rotation ticks, each row followed by its count of ticks
The counts run from 0 to 287.
1.16 0.03 0.31 -1.77 -1.50 -0.63 1.13 -2.69 -1.80 -3.08 1.39 1.19 0.04
 -0.13 -0.62 1.05 -0.22 1.25 -1.16 0.48 2.11 0.01 -0.04 0.79 -0.41 1.30
 0.78 1.37 -1.85 -0.02 -1.32 1.92 2.01 -1.14 -0.49 0.08 -0.45 0.36 -1.66
 -0.45 1.81 0.24 -1.44 -0.30 -0.34 1.17 1.31 2.70 0.75 1.00 -0.19 0.24
 0.50 -1.84 1.79 -> 40
1.20 -0.67 -2.45 -1.74 1.29 0.15 -0.53 -0.32 0.56 -1.45 -2.47 -1.10
 -0.46 -1.42 -0.01 -0.02 -0.17 0.30 0.88 -1.99 2.37 0.66 0.65 -1.11
 -1.02 -0.87 3.21 1.83 0.05 0.81 0.68 -0.53 -1.12 0.81 0.36 0.07 1.21
 -0.39 1.16 2.02 -1.26 -1.53 1.44 -0.55 -3.25 -0.22 0.03 0.53 1.83 -2.23
 0.21 0.04 -0.33 -0.53 -0.50 -> 184
1.74 0.34 -0.04 -1.22 -0.65 0.75 0.82 -1.48 -1.75 -1.65 2.32 0.31 -0.88
 -0.81 -1.48 -0.14 -0.30 1.28 -3.98 -1.21 1.45 1.19 0.13 0.37 0.38 -0.62
 0.33 2.14 -2.05 -0.34 -1.82 1.10 -0.38 -1.52 0.85 1.15 1.55 0.71 0.76
 1.89 1.08 0.16 -0.51 -0.63 -0.39 0.34 -0.71 1.36 0.37 1.07 0.55 0.31
 0.30 -2.48 -1.68 -> 43
0.95 -0.08 -1.21 1.73 1.08 -0.13 1.19 -1.06 -1.18 -2.05 0.27 0.43 0.52
 0.45 -0.68 3.60 -1.51 1.57 2.59 2.89 -0.84 1.39 -0.15 -0.01 -0.32 -1.00
 1.03 0.15 -0.27 -0.98 -0.25 -0.41 1.77 -0.33 -0.86 -0.85 0.33 -0.45
 -0.69 -0.23 -0.41 -1.49 0.81 -1.70 -2.34 0.25 -0.72 -0.69 -0.84 -2.60
 0.95 1.10 -1.02 -0.67 2.29 -> 134
0.79 0.06 -1.38 1.54 -1.06 -0.74 0.93 0.25 0.80 -1.28 -1.55 1.41 0.91
 0.65 1.30 2.25 0.30 2.23 2.04 -0.48 2.62 -0.72 1.89 0.97 1.12 -0.40
 -0.66 -1.41 1.49 -1.69 -1.24 -0.58 -0.04 -1.41 0.51 -1.58 1.23 1.55
 -1.27 0.99 -0.14 0.37 -1.05 -1.72 -2.15 1.89 -0.27 0.05 1.64 -1.08 1.11
 1.68 0.99 1.59 1.32 -> 103
0.73 0.59 -0.29 2.55 0.17 -1.33 -0.16 0.52 1.37 0.16 -0.84 -0.53 0.22
 1.52 0.56 1.97 -0.51 2.40 1.21 -0.42 1.27 0.18 0.99 -0.58 0.96 -2.62
 -0.83 0.48 1.97 -0.90 -2.07 -1.05 -1.80 -1.02 0.05 0.20 2.13 2.72 0.47
 0.61 -1.02 0.44 -1.13 -0.19 -0.71 -0.90 -1.60 -0.27 2.54 -3.32 1.20
 1.51 -0.08 -0.57 -0.51 -> 99
0.83 -0.63 1.33 -1.00 -0.82 0.40 0.90 1.03 1.42 -0.96 -2.06 -0.82 1.01
 0.74 -0.64 -0.63 -0.17 1.05 1.71 -0.54 1.93 -0.17 0.48 0.40 0.67 -2.36
 1.86 -0.83 1.28 -1.19 -1.74 -1.21 -2.02 -0.16 0.77 -0.97 2.73 0.18
 -0.83 3.30 -0.43 -0.42 1.92 0.38 -2.84 1.86 0.14 0.67 -0.19 -1.06 0.60
 -0.28 0.57 -0.48 0.63 -> 83
-0.23 -0.39 -0.65 1.10 -0.11 -0.59 -1.33 0.51 1.04 -0.11 -0.31 -0.91
 -0.55 0.29 0.30 2.46 -1.94 0.98 0.74 -0.86 1.50 1.15 -0.26 -0.68 -0.10
 -1.60 -2.94 2.14 2.87 0.98 -1.19 -2.74 -1.19 -1.08 -0.82 0.58 2.15 2.23
 0.80 0.39 -1.19 0.25 -1.12 -0.51 0.41 -1.89 -0.62 -1.70 -0.56 -1.80
 -0.14 -0.97 0.66 0.37 -1.27 -> 230
0.28 0.32 -3.56 1.82 1.43 -0.25 1.06 -0.72 -0.46 -2.08 -0.31 1.44 0.58
 -0.72 -0.59 2.86 0.19 1.84 0.45 -0.84 0.16 1.64 1.87 0.67 -0.18 -0.58
 0.38 0.68 0.06 -0.53 0.87 -0.61 2.58 -0.71 1.25 0.25 0.14 -1.04 -0.23
 0.60 -0.85 -0.97 0.82 -2.77 -3.56 0.48 -1.17 -0.41 0.74 -1.82 0.31 0.71
 -0.26 0.41 -0.28 -> 2
0.62 -1.31 -1.10 1.02 0.11 0.39 -0.85 0.35 0.49 -0.66 -1.45 -0.69 -1.14
 1.29 -0.90 2.77 0.69 1.15 0.06 0.78 0.47 -0.80 0.60 -0.42 -0.17 0.27
 -0.04 2.93 -0.37 1.04 -2.45 -2.52 -0.23 -1.26 -1.82 -1.17 1.55 0.17
 -0.05 0.75 -1.93 -2.68 -0.66 -0.91 -0.81 -0.38 1.08 -0.21 -0.43 -3.58
 0.33 0.69 -1.52 -1.50 0.10 -> 31
-0.01 -1.59 0.39 -2.76 -1.84 -0.55 -0.33 -1.31 -0.28 -1.87 -1.11 -0.74
 -0.71 0.41 0.18 0.25 0.16 1.24 2.08 -1.09 2.69 -0.33 0.22 -0.88 1.27
 1.42 1.28 2.93 1.49 0.91 0.13 0.28 0.35 0.75 -1.75 -1.80 0.67 1.14
 -0.38 -0.40 -1.46 -0.86 -1.82 -0.37 -0.69 0.67 1.98 1.52 -0.21 1.03
 -1.44 0.16 0.20 0.23 1.70 -> 56
0.64 -0.01 -0.54 0.35 0.10 -0.12 -0.78 -1.77 -0.64 -1.14 1.14 -1.63
 -0.02 0.59 0.93 1.19 -2.35 -0.27 0.76 1.06 1.12 0.31 -2.24 -1.57 1.18
 -0.18 -1.92 1.77 2.57 -0.77 0.06 0.07 -0.24 1.85 -2.18 -0.30 2.23 3.25
 2.03 -0.33 0.22 1.08 -2.28 -0.98 1.02 0.81 -1.81 -1.50 -0.20 -0.10 0.99
 -0.69 1.33 0.89 -0.61 -> 227
0.43 1.50 1.24 -1.41 -0.55 2.93 0.49 -0.24 -0.31 -1.25 -0.19 0.35 -0.56
 0.22 -1.40 2.41 0.62 0.44 -2.93 -0.26 1.19 -1.65 0.64 -0.71 -0.10 -2.70
 -0.52 1.30 -0.08 1.34 -2.15 -1.55 0.09 -0.09 -0.88 0.27 2.12 1.45 -0.67
 1.13 0.24 -0.27 -1.02 -0.96 0.97 0.20 0.90 2.43 -1.31 -1.38 0.50 -1.43
 -0.69 -1.77 -1.16 -> 11
-0.88 -0.09 0.33 -1.32 0.20 0.38 -0.15 -2.13 -1.10 -3.21 1.36 0.66 1.05
 0.50 0.25 2.15 -0.48 -0.55 0.65 -1.60 1.98 0.69 0.94 -1.13 2.12 0.67
 -0.11 1.66 2.76 -0.91 -0.21 -1.00 0.16 0.30 -1.89 0.66 1.07 1.75 -1.10
 -0.88 -0.46 0.46 -2.40 -1.56 -0.85 1.97 1.91 0.82 -2.07 2.23 -0.67 0.75
 -0.51 0.89 -0.70 -> 258
1.10 0.53 -0.49 -0.22 -0.63 2.18 -0.11 -1.00 0.23 -2.51 -0.09 0.91 -0.06
 0.13 -0.84 1.75 0.31 -0.58 -3.32 -0.93 0.61 -1.70 -0.21 0.22 -0.03 0.26
 -0.96 1.33 -0.75 0.14 -1.46 -0.18 0.74 0.48 -2.24 0.36 1.18 1.99 -1.10
 0.40 2.05 0.07 -2.93 -1.79 0.52 0.83 1.70 2.96 1.01 -0.46 0.79 -0.99
 -0.53 -2.32 -1.10 -> 144
1.03 -1.02 -1.25 1.90 0.90 -0.55 -1.09 -0.31 1.28 -0.49 -0.46 -1.04 0.39
 0.08 -0.06 3.05 -2.36 0.45 1.64 -0.64 1.32 0.17 -0.80 -0.61 -1.23 -0.97
 -1.55 0.85 3.03 0.15 -0.33 -1.67 -0.71 -0.52 -1.60 0.59 1.53 3.19 -0.17
 0.61 -0.74 0.34 -1.09 -1.15 -0.28 -0.97 -0.03 -1.85 0.25 -2.49 0.19
 -1.51 0.07 1.27 -0.54 -> 231
1.43 -1.44 1.03 -2.08 -0.95 -0.34 0.83 -0.22 -0.03 -1.47 0.16 -0.55 0.57
 -0.55 -0.17 -0.33 -0.86 0.64 2.68 -0.63 3.65 1.07 -0.12 0.54 -1.91
 -2.52 1.33 -1.12 2.42 0.10 -0.23 -0.79 1.16 0.05 1.37 -0.18 1.27 -0.50
 -1.36 1.92 0.13 0.40 2.67 0.56 -2.17 0.80 0.12 0.36 -1.29 -0.54 -0.73
 -1.36 1.97 0.86 1.43 -> 85
0.44 1.34 -0.13 -0.88 -1.08 0.52 0.81 -1.89 -1.49 -1.82 0.25 1.01 -0.60
 -0.63 -0.74 3.09 0.04 1.50 -1.59 0.78 0.09 -1.20 -0.29 -1.25 0.12 -0.76
 -1.33 2.30 -1.41 0.85 -0.69 1.72 0.97 0.20 -1.49 -0.78 -0.16 2.28 -1.04
 -1.70 1.22 1.17 -3.19 -0.85 0.83 -0.51 0.31 2.94 1.29 0.32 0.80 -0.33
 -0.83 -1.30 0.56 -> 275
0.19 -1.70 -0.41 -2.43 -0.89 -0.97 0.42 -1.69 -0.97 -2.75 2.00 1.72 1.31
 -0.74 -0.13 1.06 0.01 1.67 1.16 1.58 -0.16 2.13 0.33 -1.89 -0.83 0.58
 1.10 1.31 1.38 -1.08 -1.47 -0.86 0.66 1.88 -0.34 -0.86 0.50 0.43 -2.71
 -1.45 0.51 1.24 -0.29 -0.68 -2.25 0.10 -0.09 0.87 -0.02 1.60 0.71 1.84
 -0.44 -1.43 1.18 -> 20
2.24 -0.15 0.52 0.21 0.44 1.26 0.47 -1.26 -0.32 -1.13 0.09 -0.22 0.79
 -1.45 -1.69 2.39 -0.38 0.41 -0.83 0.68 -0.29 -1.71 -0.92 -0.59 -1.04
 0.33 1.31 -0.17 -0.47 -1.07 -3.00 -0.08 -2.70 -0.75 -1.58 0.71 1.74
 3.28 -1.83 1.07 1.38 0.98 -1.23 -0.72 -0.90 0.41 0.25 1.13 0.24 -0.07
 2.55 0.84 -2.12 -1.69 -0.58 -> 280
0.80 -1.22 -0.51 -1.66 1.50 1.01 0.41 0.27 -0.01 -1.55 -0.55 0.67 0.30
 -1.09 -1.42 1.84 0.43 1.03 -1.58 -0.96 1.61 0.58 1.30 -0.30 -1.77 -0.48
 0.86 0.28 -0.40 -0.32 -3.22 -2.24 -2.56 -2.24 0.50 1.50 1.90 0.98 -1.49
 1.60 0.39 0.46 1.03 -0.58 -2.48 -0.20 0.81 -0.01 -0.81 -0.12 1.84 0.95
 -1.23 -1.55 -1.71 -> 282
0.81 -0.45 0.57 -1.23 -1.18 1.14 -0.02 0.59 1.25 -1.73 0.00 0.75 1.67
 0.90 -0.34 1.07 0.68 -0.25 -1.70 0.71 0.31 -0.39 0.72 -0.78 -1.73 -1.06
 -0.11 0.29 0.63 -0.22 -3.03 -2.86 -0.78 0.53 -1.18 0.57 2.23 0.79 -2.66
 0.23 1.28 0.70 0.33 -0.72 -1.41 0.07 1.29 2.44 0.32 -0.84 1.39 0.24
 -0.39 -3.06 -0.26 -> 15
1.38 1.12 -0.70 -1.53 -0.13 0.83 0.09 -0.99 -0.01 -1.80 -0.20 0.64 1.56
 -0.10 1.35 1.46 -0.28 -0.70 1.13 1.89 1.16 0.19 -0.76 -2.17 -1.91 -3.12
 0.79 -1.06 1.83 -0.36 -0.44 -0.94 0.72 3.54 -0.94 -0.13 2.05 0.58 -0.07
 -0.99 0.61 1.14 0.26 -0.94 -1.34 0.75 -1.80 1.56 1.13 -2.81 1.96 -1.12
 0.45 0.21 0.94 -> 118
2.49 0.01 -0.40 -0.48 0.47 2.58 0.14 -1.42 0.29 -1.88 0.77 0.21 0.82
 -0.25 -1.56 1.83 -0.14 -1.09 -0.99 -0.49 0.94 -1.79 -1.05 -0.54 -2.71
 -1.24 0.96 -0.93 0.39 0.39 -1.20 -1.19 0.08 0.68 -2.21 1.66 1.13 1.98
 -1.89 0.88 2.27 0.68 -0.03 -1.16 -0.01 1.27 0.69 1.91 -0.35 -2.29 1.43
 -2.18 -1.46 -1.08 -1.39 -> 13
1.76 -1.94 -1.51 1.85 1.36 0.70 -0.33 -2.00 -0.51 -1.19 0.31 -1.61 -0.80
 0.14 -0.67 3.03 -1.14 -0.14 0.72 0.71 0.87 -0.71 -1.57 -1.05 -0.92 1.15
 0.98 2.26 0.28 0.44 -0.16 -0.43 -0.16 -0.46 -2.87 0.17 0.99 1.52 0.79
 0.50 -0.85 -2.04 -1.11 -1.50 0.31 0.48 -0.12 -1.74 -1.61 -3.01 0.61
 -0.67 -1.65 0.08 -0.43 -> 29
0.28 -0.28 -0.93 0.89 0.61 0.83 -0.22 -1.56 -1.92 -0.64 1.09 -0.58 -0.86
 -0.46 -1.30 1.04 0.23 2.29 -0.53 0.71 -0.90 0.66 -0.14 -2.17 2.36 1.41
 0.33 3.32 0.61 -0.70 -0.75 -0.71 -0.37 0.89 -1.30 -0.99 1.59 1.40 1.38
 1.38 -1.61 -1.24 -1.50 -1.10 -0.35 0.98 -0.93 -1.06 -1.63 -0.60 0.56
 1.65 -1.68 -0.83 -1.84 -> 26
0.74 -1.08 0.00 -0.99 -2.57 0.12 0.71 -0.55 0.68 -2.09 -0.39 -0.23 1.48
 1.36 0.16 -1.74 0.63 0.56 1.48 0.40 2.88 0.67 0.29 0.09 0.79 -0.67 0.85
 -0.03 2.04 -1.14 -0.04 -0.35 1.97 2.27 0.40 -1.66 2.03 -1.08 -0.20 1.64
 0.28 -0.71 1.44 -0.78 -2.67 3.08 -0.30 0.97 0.11 -0.55 -0.41 -0.12 2.37
 -0.29 1.69 -> 87
0.38 1.99 -0.20 1.08 -0.19 1.28 1.57 -1.49 -1.28 -2.47 1.55 1.26 0.28
 0.67 -1.15 1.36 -0.23 1.90 -1.61 -1.80 2.10 0.95 1.27 1.82 2.16 -2.29
 -0.58 0.24 0.16 -0.56 0.35 0.87 2.73 -1.46 1.47 0.40 1.10 -0.03 0.30
 1.42 0.55 -0.30 -0.62 -1.69 -1.12 2.33 -0.07 1.87 -1.21 0.02 -0.89
 -0.82 1.54 0.42 -0.73 -> 241
1.43 -1.96 -2.64 2.49 -0.31 -2.36 0.14 -1.15 1.13 -0.97 0.70 -0.43 0.55
 0.68 0.67 -0.86 -1.55 1.00 -0.18 -0.22 1.70 2.47 -0.38 0.90 -1.50 0.20
 -0.02 1.81 0.24 -1.30 -0.27 -0.24 0.12 -1.21 1.35 1.03 0.81 0.05 0.78
 1.08 0.57 -0.65 0.39 -0.72 -2.62 -0.42 -1.96 -1.12 3.13 -2.31 0.38 0.90
 1.67 -1.74 0.01 -> 200
0.75 -1.60 -1.40 -2.96 -0.44 -0.73 -0.67 -0.07 -0.48 -1.14 -1.55 -0.84
 -0.85 -2.20 -0.45 0.48 1.23 1.98 3.04 -0.85 1.66 0.60 0.05 -2.42 -1.61
 0.03 2.30 2.11 1.51 1.40 0.70 -0.51 -0.37 1.27 0.53 -1.52 0.67 1.00
 -0.36 0.46 -1.71 0.58 0.49 -0.38 -2.00 -0.88 -0.37 -0.31 0.63 -0.81
 -0.37 -0.82 -0.72 0.79 -0.54 -> 53
0.25 1.16 -1.75 -0.98 0.09 -1.76 0.92 -1.67 -1.18 -1.51 -1.50 -0.36
 -1.18 -1.31 1.28 2.76 -1.85 1.27 1.35 -0.54 3.75 0.21 0.33 0.00 0.99
 0.26 -0.56 1.76 -0.94 -0.05 0.55 2.05 0.74 -0.58 0.24 -1.30 0.66 1.09
 1.99 -0.66 -0.38 0.33 -2.22 -1.28 -0.82 -0.45 -0.55 -0.23 1.95 0.25
 0.30 -0.16 1.93 1.61 1.91 -> 206
1.35 -1.41 -1.96 1.43 0.25 0.25 -1.22 -1.67 1.16 -1.63 -0.01 -0.57 -0.64
 1.96 -1.00 0.93 -0.11 -0.81 -0.50 -0.81 1.02 -0.46 -0.19 0.10 -1.24
 0.27 0.91 3.27 0.35 1.17 -0.33 -1.49 0.93 -0.40 -2.59 0.83 0.21 -0.02
 0.88 0.72 -1.12 -2.57 -0.40 -0.81 -0.37 -0.03 1.54 1.20 0.59 -4.43
 -0.77 -0.44 -1.28 -2.23 -0.70 -> 164
1.13 -0.21 2.55 -1.13 -1.62 1.45 0.42 0.53 1.27 -0.64 -1.78 -1.21 0.36
 -0.08 -1.98 1.33 -1.21 0.63 0.39 -1.27 2.59 0.00 -0.75 0.98 -1.20 -2.33
 -0.21 0.25 0.73 1.36 -1.37 -1.36 -1.23 -1.69 0.20 0.23 2.08 1.15 -2.35
 3.17 0.37 0.06 1.15 0.31 -1.26 -0.39 1.62 0.88 -0.70 -0.75 -0.47 -2.72
 1.30 -0.86 0.04 -> 214
0.61 -0.24 0.85 -1.03 -1.17 0.62 0.65 0.42 1.88 -2.43 -1.61 -0.04 2.22
 1.68 0.46 -0.70 -1.22 -0.61 0.50 -0.31 1.99 0.70 0.44 1.49 -0.23 -1.81
 1.02 -0.37 1.03 -0.92 -0.85 -1.41 0.26 0.95 0.61 -0.01 2.11 -0.52 -1.27
 1.68 1.20 -0.11 1.73 -0.25 -3.29 1.41 1.27 2.09 1.16 -0.53 -0.22 -1.02
 2.26 -1.73 1.44 -> 217
0.65 -1.39 -1.77 0.12 -0.42 1.69 -0.54 -1.24 -0.29 -1.70 -0.57 -0.85
 -1.07 0.87 -1.21 0.45 0.03 0.60 -0.98 1.04 0.28 -0.47 -0.44 -0.80 1.94
 2.37 0.13 4.14 0.50 0.16 -0.37 -1.04 1.28 1.51 -2.38 -1.40 1.89 0.61
 1.42 1.11 -1.20 -2.22 -1.52 -1.87 0.01 1.82 0.33 -0.26 -1.47 -1.10
 -0.58 0.34 -0.59 -1.15 -0.67 -> 160
1.43 -0.12 0.33 -2.41 -1.69 -0.52 -0.09 -0.79 -0.62 -0.96 -1.44 -1.28
 -0.44 -0.88 -0.38 -0.20 1.37 1.77 3.29 -0.09 2.31 -0.74 -0.16 -1.61
 0.57 -1.49 3.24 0.74 1.01 0.36 0.15 0.87 -0.01 2.02 0.41 -2.26 0.68
 0.66 -0.56 0.38 -1.91 -0.52 0.16 0.63 -1.79 0.96 -0.02 1.93 1.14 -1.59
 -0.11 -0.05 -0.80 0.30 1.49 -> 187
0.12 -0.37 -0.72 2.25 0.78 -0.57 0.81 -0.20 -0.31 -1.21 0.03 0.90 1.36
 -0.57 -0.82 3.61 -1.36 2.90 2.25 1.90 -1.23 1.98 0.64 0.38 -1.38 -0.54
 -1.09 0.59 0.52 -0.82 -0.74 -1.39 1.08 -0.99 0.30 -0.64 0.81 0.30 -2.33
 0.93 -0.42 -0.31 0.28 -1.74 -3.02 -1.10 -0.59 -1.38 -0.06 -0.61 0.60
 0.97 -0.07 -0.88 1.27 -> 0
